In the rows, zero is written as 128.
Each row of Y is roughly a mix of the hidden directions of one of a few groups.
Y:
[[146 121 157 157 137 144  87 166 133 137]
 [163 125 134 106 151 157 108 135 160 160]
 [123 140 104 124 127 142 104 126  67 108]
 [111 147  83 109 108 136 114  89 110 134]
 [110  90 128 147 156 104 117 159  98 142]
 [176 128 126 115 142 119  86  96 137 124]
 [144 147 136 129 140  89 136  97 175 120]
 [110 129 150 154 101 137 164 147 162 152]
 [102 149 113 153 139 113 183 120 139 119]
 [ 89  98 131 109 129 150 146 146 147 164]
 [178 138 146 118 162 107 121 135 152 109]
 [106  87 114 126 108 144 130 164  97 148]
 [115 105 118 137  86 136 162 117 158 155]
 [113  97 155 112 113 103 146 148 169 144]
 [ 95 139 139 157 108 122 164 134 144  90]
 [154 146 144 131 117 130  96 111  94  86]
 [118 118 164 131 134 123 157 148 177 147]
 [103 117  93 140 112 135 153 135  90 160]
 [ 95 111 111 145 102 146 143 158  90 122]
 [137  94 114  85 127 143  98 156 140 147]
 [ 93 105 153 149  93 132 140 150  98 128]
 [141 160 126 116 162 107 148 112 165 102]
 [114  94 175  98 146 124 107 145 119 134]
 [105 120  96 105 146 124 115  80 124 155]
 [157 143 148 137 133 150 101  95  92 106]
 [101 145  98 147 101 114 167  99 132 133]
 [154 123  70 106 121 128 103 106 133 130]
 [135 104 117 105 118 140  93 124  79 150]
 [109  79 130 101 108 117 113 160 112 128]
 [140 143 113 138 158 112  93 124  86 100]
 [153 123 174 119 146 143 147 144 165 143]
 [130  86 151 116 105 158 109 143 104 153]
 [152 122 171 114 148 138  83 134 108 122]
 [130  97  93 104 132  80 115 131 122 144]
 [172 147 148 126 168 127  96 122 119 141]
 [ 88 114 125 153  81 139 148 131 106 128]
 [ 73 115 115 123 117 115 109 141  91 124]
 [129 147  97 151 157 124 156 148 159 157]
 [ 92 109 153 124  94 134 119 145  87 134]
 [100 131  96 122 143 132 147  87 156 154]
 [ 91 124 101 138 150 146 154 131 135 171]
 [151 121 148 140 157 103 135  97 168 107]
 [131  91 182 120 105 139 113 138 124 115]
 [131 125 180 144 135 143 105 141  90 115]
 [170 122 109  99 134 110  90 145 126 104]
 [ 87 130 167 138 127 127 145 148  89 117]
 [119 148  98  95 141  97 100 101 127 106]
 [133 106 133 140 132  89 124 150 181 135]
 [153 131 145 112 138 106  85 102  98 107]
 [151 150 122 106 160 106 104  93 139 101]
 [136 146 101 107 164 111 146 130 173 116]
 [103  88 120 123  94  94 151 140 146 132]
 [142 176 136 129 156 141 123 109 100  98]
 [148 138 114 154 150 111 145 184 137 121]
 [138 136 102 102 156 106 113 121  78 118]
 [151  89 131 117 157 149 101 165 128 123]
 [161 135  89 114 159 122 113 147 119  94]
 [ 99 115 134 118 149 134 157 155 162 165]
 [124  79 150 132  89 108 109 130 121 147]
 [119 118 144 147 111 159 107 147  76 122]
 [103  95 173 132 123 149 128 149 105 149]
 [160 138 157 115 172 147 108 150 115 118]
 [134 138 103 110 105 147  90 135  82 122]
 [152 132 105 127 152 117 148  98 176 141]
 [118 116 151 116 104 147 158 164 155 157]
 [149 127  94 116 117 107 128  92 170 142]
 [142  97 152 124 117 134  94 118  79 133]
 [149 131 139 116 146 135 132 122 188 158]
 [145 150  85 109 151 120 128 106 163 147]
 [137 155 183 125 138 152 121 152 141 144]
 [147 119  85  92 147 112  98 126 141 147]
 [ 98 142 118  86 154 132 135 110 159 152]
 [109 150 147 177  91 137 138 108 134 121]
 [161 151 111 107 160 126  84 112 118 128]
 [114 137 135 148 117 148 133 127  62 126]
 [112 109 111 176 119 127 174 138 139 120]
 [107 123 164 173 106 118 145 140 102 117]
 [146 158 125 173 128 142 159 121 153 104]
 [104  92  97 134 113 127 139 161 114 162]
 [153 107 142 129 154 142 104 166 111 162]
 [138 150 105 118 128 119  93  90  98 101]
 [122  87 121 106 112 108 141 134 175 145]
 [132 166 124 124 132 111 142  86 160 100]
 [129 138 158 130 182 150 113 144 100 133]
 [168 109 121 103 126  98  89 110 142 119]
 [127 107 124 163  85 140 128 145  88 131]
 [173 123 107 148 138 154 126 111 103 160]
 [142 119 101 119 110 110 132  95 176 151]
 [ 83 125 132 134 119 149 111 138  76 131]
 [117 117 155 147  89 163 138 155 103 137]
 [101 117 100 134 111 116 169 131 169 140]
 [167 156 157 138 148 134 117 115 129  87]
 [142 154  96 126 176 107 116 154 122 120]
 [110 123 146 116 128 146 101 148  71 118]
 [150 136 161 123 134 158  99 111  86 120]
 [161 132 162 100 136 114  98 104 130  98]
 [ 95 119 103 130  94  95 119 125 130  89]
 [141  80 114 121 125 147 117 141 166 156]
 [161 137 120  95 150 134  79 120 111 120]
 [132 111 113 174  95 131 124 106  92 118]
 [115 159 120 142 128  92 124 109 114  79]
 [160 135 115 100 154 111  90 100 109 121]
 [122 125  76 128 135 123 166 128 165 135]
 [133 138 144 154  76 154 143 107 129 106]
 [ 94 132 136 169  95 116 155 130 146 108]
 [142 123  93  89 153 113  97 130 100 126]
 [124 145 151 137 157 125 119 132  78  93]
 [108 112 147 159 113 154 140 161  91 139]]
Here is one row from each group, named. Which group is each of the other rows in?
[109  97 162 150 115 142 149 140 156 158] | (39)
[ 95 135  80 154 135 138 151 135 124 154] | (99)
[134 129 158 120 130 143 108 127  70 105] | (59)

[157 164 122 145 150 124 142 108 164  99] | (99)
[113 146 110 122 123 110 170 123 176 144] | (39)
[144 178 147 161 163 134 133 127 125 114] | (59)
[119  98 134 145  84 158 141 109 114 156] | (99)
[143 118 164 159 136 158 160 152 142 146] | (99)
[ 95 129 156 160 140 140 162 153 107 116] | (39)
[113 135 149 126 130 118 110 129  68  99] | (39)
[128 105  87 125  72 125 117 131 123 136] | (39)
[163 148  92 124 122 135 111  92 155 144] | (39)
[103 108 112 127 100 122 166 125 172 141] | (59)
[153 111 130 150 119 142 110 151  73 138] | (99)
